One vector is turned by the same rotation once a tick. Each row is the vector after some number of ticks, and that number follows the row.
The counts run from 0 to 391.
[ 14   6  -4 -10 -12   1   9   4 -41  -4 -29  23 -15   4   2   8   5  -5
   8  28  13 -32 -31  17  -4  -2 -20  27 -18  13  -9  22  26 -19  -6]
264
[  5  11  -2   5  -5 -11   3  26 -19   3 -19   7  18  12 -26   5  16 -23
  33 -12   3 -23  20  -1   0  -3 -52  21  -9  16 -25 -14  10 -20  -4]
231
[-44 -17   5  11  20 -11  16   0   1  15  23  17   0 -11 -36   2  18 -14
   4 -21   9   4  -7  -5  19 -25 -38  17   7  21 -13 -26   8  -2  -5]
310
[-37  12  13  -1  -4   3   8  -6 -23   9 -18  24  16   7 -13  -6 -20 -27
  23  10   1   1  -3  -7  13   1 -18  33  11  25 -20   9  32 -23  29]
334
[ -9 -12  15  22   1   5   4  14  -2   3  12  16  12   9 -33  20  28 -24
   6 -38   0  -4   1 -18   4  -7 -53  -7   0  13 -20 -26   5 -14  10]
222
[ -9 -11   2  18   4 -18  29  20  -1 -13   2  35  20  12 -17   4  30 -25
  19 -15   5 -21   6  -9  21 -21 -43  -7   5   6   0 -17  -2 -22   9]
57
[ -7   2  11   4 -21  10  32   6 -14 -32 -20  33   7  18  -4   9  -6 -19
   5  29  17 -28 -24  -6   3   0 -14  -7  -3  20  -9  19  19 -23  28]
353
[ -4 -12  31  13   0   2  16  21  14 -23  10  16 -17  16 -32   8  14 -20
   0 -27  19 -16 -13 -12  -9 -18 -41 -22   6  24 -19 -11   1 -19  12]
211
[ 16  15  10  -6   4 -11  -7  22 -21   6 -32  24   1  12 -16  -7   7 -21
  39 -22  -2 -12   1   1   4  -4 -44  30 -11  12 -27  -8  11 -30   3]
238
[-34 -15   8   8  20 -16   4   5  -7  18  28  13 -20  -2 -31   1  14 -15
   3 -23  13   6  -5   3   9 -30 -35  21  21  23 -16 -20  15 -13 -13]
307
[  2  -7  10   8   9 -21  19  20  -7 -19  -8  37   4  14 -11  -7  32 -30
  31 -22   2 -18   7  -8  16 -26 -40   2   6   4   0 -13   3 -25   8]
61
[  8 -11   7   7   0   5  16  17   4  -7  13  13 -14  -2 -30  16   6   8
 -22   2  33 -26 -39  11   4  -8 -41 -10 -24  25 -27  -4   0  -9 -13]
119
[-10 -13  -8   2 -13 -11   3   2  -4   9  30  19   9   3 -43  22   9  -1
 -14  -5  17   5 -16   6  21  -6 -32  13  -8  31 -43 -22   8 -20 -13]
133
[-40  -2   5   1  10   0  39  -6 -17 -10 -20  35   1 -10   3  -6  11 -14
   8  26  11 -25 -34   0  14 -20 -13  13  -5  14  12  13  20   1  18]
174
[-10  -2  -2  -3  23 -26  12  11  -3   7   1  43  -4  -5 -18 -19  12  -8
  21 -13  13  -7 -16  14  42 -27 -35  25  -3  12 -12 -17   4 -22  -8]
149
[ -3 -12   9  14  -7  29  11  -3 -21   6  -1   8 -13  -6 -19  36  19  -1
 -29   4  16 -25 -48  -1  -7   2 -38  -4 -22  20 -15   6  19   0   1]
108
[ 10 -22   5  22  -9  -2  21  16 -23 -13  10  16 -18  14  -6  33  37 -18
  -3  -7  11 -34  -3  -4 -15 -22 -42 -14  11   5   7   0  14 -22  -6]
373
[-18  -1  -6  -7   7 -26  24   9   3  -4   0  36  16  -3 -32 -15  10  -7
  18   3  15  -6 -15  11  40 -20 -24  22 -17  23 -22 -22  -3 -14  -8]
148
[-23 -20  16  25   3  13  25   9 -18  -7  12   5 -22   3  -5  26  14 -20
  -7  -1  23 -31  -9  -5 -22 -16 -36  -8  26  15   9  17  24 -13   9]
197
[-37 -17  26  14  -7  20  24 -10 -15 -14   4  27 -26   6  -2  16   9 -21
 -18   4  14 -14 -40 -11  -9 -17 -16  -7  19  16   4  18  24  -9  30]
189
[ 10   8  14  -1  13  -5   0  19 -10   0 -26  34   5   3 -14  -8  20 -19
  30 -30  -2 -16 -14  -4  20  -9 -51  15 -18   5 -15 -12   3 -20   9]
237
[  9 -12   7  11 -23 -10  31  13  -8 -33   4  12  -9  16 -24  21  37 -17
   2  -1   9 -28 -12  -3 -12 -19 -30 -15 -19  21 -17 -17  -5  -8  -4]
379
[-39 -10   1   7  22 -17   9   8 -12  23  17   5  -8  -4 -31   1  13 -16
  13 -19  11  -4  11   4   6 -26 -41  28  20  22 -12 -16  18 -12 -13]
311
[ 19 -13  17   4  -4 -11   7  18 -12 -17   1  17 -33  12 -21   9  38 -19
  12 -31   7 -16 -11   2 -18 -27 -36  -2  -5  12 -16 -17   2 -20  -7]
384
[-25  -9  15   8 -11   3  31  17  11 -24  13  17   4  12 -28   6 -18  -8
  -4  18  36 -22 -12   1   3  -4 -27 -12  10  35 -27   9   8 -24  12]
34
[-11 -16  22  13   8  -1  11  16   9 -13  21  31 -16  15 -22   4 -10 -13
  -9 -13  28 -14 -11  -5  11 -14 -33 -15  31  18 -14   5  12 -38  13]
39
[ -5   4   1   9 -11  -3  11  16 -14   0  -6   7  32  14 -38  17  21 -24
  25 -12  -2 -17  16  -9   1   0 -51  13 -18  23 -29 -21   6 -12   2]
228
[-17 -16   7  16 -22  -7  18   7   3 -14  28  25  18  19 -32  20   0 -23
  -1   0  15  -4   2 -11  14  -8 -26  -7  22  28 -27 -14  10 -32  19]
45
[  2 -19   0  15 -39   3  25   4 -27 -21   9   8   0  20 -19  38  29 -21
  -3  14   7 -26   4  -5 -21  -7 -23  -8   1  21 -10  -3  17 -19   1]
371
[ -7  -4 -20  -3   2 -29   9  16 -15  12  10  13  11   1 -29   1   7  -4
  18   6  17 -14  11  17  23 -14 -37  35   0  25 -23 -15  11 -26 -30]
143
[  4 -12  23   9 -10  16  14   6 -14 -25  -5  43 -20  19   6  13   6 -17
  -5   0  13 -24 -31 -10   1 -11 -22 -16  16   7   3  17  22 -30  30]
358
